Each run below is a few steps of one of 4 hidden systems, one row a step.
In the rows, 128 means zero.
run 1, G:
[[137  85 158 138 128 115 148 102 149 101  90 111 138 114 131 139 135 110
  121 156 133  46  98 109  94 179  62  82 155  98 155 136]
 [128  93 165 146 139 126 147 108 156  91  92 111 153 114 129 141 130 102
  123 164 144  47 110 105 102 182  75  84 163  98 145 138]
 [133 105 177 150 140 135 146 115 173 100  91 121 149 111 126 142 118  99
  117 170 145  48 114 101 114 181  83  78 164  97 139 145]
 [133 116 178 157 149 146 148 117 172 101  89 129 153 109 125 146 115  93
  114 175 151  58 123  98 124 174  93  81 166  99 133 144]
 [130 127 180 153 150 147 140 124 178 106  94 135 156 111 131 148  99  88
  114 172 151  63 126  89 136 168 110  90 164 101 129 141]
 [135 139 182 160 154 160 146 125 187 112 106 141 152 115 130 147  94  89
  112 171 157  75 137  88 146 170 121  87 158 100 122 148]]
run 2, B, 6 rows:
[[161 144 125 158 164 148 130 124 155 172 165 155 125 121 159  90 107 115
  172 125 184 156 182 157 164 138 201 164 125 123 118 122]
 [158 142 120 156 155 141 120 123 142 177 169 152 122 123 159  91 118 122
  175 112 180 156 185 169 149 136 206 168 108 123 113 127]
 [157 136 117 144 144 130 123 119 127 178 167 142 117 125 159  86 121 126
  173  97 173 156 188 178 141 131 203 169 109 122 121 120]
 [152 134 111 131 144 117 123 112 117 179 171 129 117 126 160  84 140 140
  179  89 166 159 189 183 138 124 204 172 109 126 118 122]
 [144 135 108 117 136 112 120 113 100 173 168 123 114 134 157  80 144 149
  172  83 159 161 185 183 129 125 199 177  92 127 119 119]
 [143 134 109 109 121 102 113 112  88 163 156 115 107 136 150  83 145 148
  173  79 142 155 176 188 120 120 191 174  95 128 120 123]]
run 3, C (6 x 32):
[[152 112  60 135 128 118 118 132  91 168 162 149  92 120 132 111 153 153
  163  98 116 204 108 158 122  86 128 166 113 167 150  85]
 [155 121  66 140 132 125 112 130 101 172 172 152  91 119 140 105 146 151
  169  99 128 211 116 159 130  90 147 173 111 165 141  94]
 [160 133  77 138 139 134 110 133 113 179 177 160  96 116 145 106 137 144
  171  96 139 206 132 162 134  92 162 173 105 155 136  97]
 [155 145  92 144 139 136 112 140 121 180 179 165 104 123 147 103 123 137
  168 105 145 205 150 162 150  93 183 179 110 154 123 104]
 [156 155  97 144 148 139 116 142 132 182 182 165 113 127 149 108 119 134
  159 110 157 203 164 161 157  98 189 174 110 151 115 109]
 [144 166 110 147 148 143 115 140 138 173 176 162 116 131 150 102 112 127
  159 112 162 192 173 150 169 103 203 175 109 139 109 123]]
run 4, F:
[[ 78 165 126  88  90 137 124 163 112  98 100 117 135 152  87 157 114 139
   66 133  65 152  91  78 140  82 112 108 120 147 108 141]
 [ 71 163 127  86  88 127 125 166 104  96 109 107 139 160  98 153 117 147
   66 124  64 158 102  92 139  81 121 121 109 145 103 140]
 [ 77 166 126  76  81 118 125 156  92  99 110 101 136 165  99 148 126 155
   76 116  67 157 113 108 138  81 137 129 101 147  95 142]
 [ 72 157 122  68  81 113 117 148  88 108 115  99 130 168 104 136 132 156
   85 106  68 161 121 119 133  88 145 143  95 148 105 148]
 [ 77 162 125  73  77 105 113 137  79 108 117  96 130 171 112 127 135 160
   97  98  76 156 135 134 134  91 160 143  92 141 101 150]
 [ 80 157 126  72  85 106 113 129  75 115 125  95 125 169 116 113 144 166
  114  90  86 147 139 146 133 104 169 149  86 141  98 147]]

Name the system that made each run.
run 5:
[[141 166  99 137 143 140 110 141 122 175 176 153 117 131 145 109 120 139
  153 101 144 206 163 156 164  92 200 171 112 150 108 114]
 [137 166 100 122 136 135 114 143 115 168 170 152 114 140 144 101 126 141
  149  95 140 200 170 162 158  87 205 176 100 149 113 117]
 [128 163  97 111 128 129 112 140 101 169 166 142 110 144 139  99 127 146
  148  88 132 191 171 160 149  87 198 181  96 145 100 120]
 [120 163 106 101 116 125 107 140  91 157 164 131 113 149 139 104 127 155
  141  87 124 196 168 160 151  90 198 176  92 146 101 127]]

B
run 6:
[[124 153  94 103 112 107 111 133  83 162 161 124 108 147 134 100 144 160
  147  77 121 185 151 168 133  89 183 179  95 147 113 122]
 [114 153  99  90  99 108 112 134  78 155 151 119 104 154 131 108 147 165
  144  79 112 186 148 165 130  87 178 169  92 147 114 123]
 [108 147  99  87  93 102 107 135  72 139 147 107 108 152 123 106 148 168
  131  78 101 182 142 163 133  87 170 163  91 143 106 125]
 [ 98 153 101  80  86 100 108 136  72 132 140 100 112 162 117 111 149 168
  122  87  92 179 135 154 126  84 163 162  86 150 111 127]]

B
run 7:
[[ 95 113 124  72  79  93 125 112  72 100 103  81 127 151 111 133 165 167
  110  95  79 111 105 142  96 123 100 122 112 128 127 137]
 [100 107 113  79  84  81 125 106  66 105 112  82 113 152 113 119 167 164
  120  95  86 114 111 149  91 120 108 127 105 134 135 133]
 [110 105 103  84  85  83 120 106  62 112 113  82 109 143 123 118 170 168
  137  90  92 121 114 164  89 130 108 133 108 133 137 126]
 [118 100 104  87  90  85 119 101  63 122 120  81 111 141 126 109 168 165
  153  88  98 134 116 167  90 132 119 141 102 130 141 120]]

F
run 8:
[[152 145 108 137 144 127 116 126 120 179 172 147 116 129 152  91 125 138
  171  90 159 181 179 168 144 112 199 176 105 137 116 118]
 [139 160 117 130 139 129 120 130 126 171 165 144 118 136 156  96 119 134
  163  97 164 167 191 170 156 117 213 180 108 127 106 123]
 [134 170 131 123 146 137 119 130 128 163 159 139 125 145 156  96 112 124
  153 100 169 162 197 156 169 124 223 171 105 122  99 133]
 [128 180 145 124 144 138 121 138 141 156 149 139 136 150 151 103 103 123
  146 114 161 154 204 147 169 125 226 165 106 115  88 144]]

C
run 9 (4 x 32):
[[ 90 143 101  87  84 117 118 154  86 116 119 112 117 146 103 149 141 154
   88 110  62 165  85 110 117  70 108 130 111 152 122 122]
 [ 91 145  99  89  83 112 114 152  82 116 127 115 115 147 103 142 149 163
   93 106  65 183  95 119 124  68 122 143 105 157 123 122]
 [ 95 149  93  88  85 113 113 150  76 124 126 114 110 149 112 130 146 166
  102  92  71 184 102 133 123  73 134 149  96 158 116 128]
 [ 99 147  95  87  87 107 115 142  72 129 140 113 104 158 117 122 148 165
  113  90  81 186 120 146 135  78 145 162  93 157 116 124]]

F
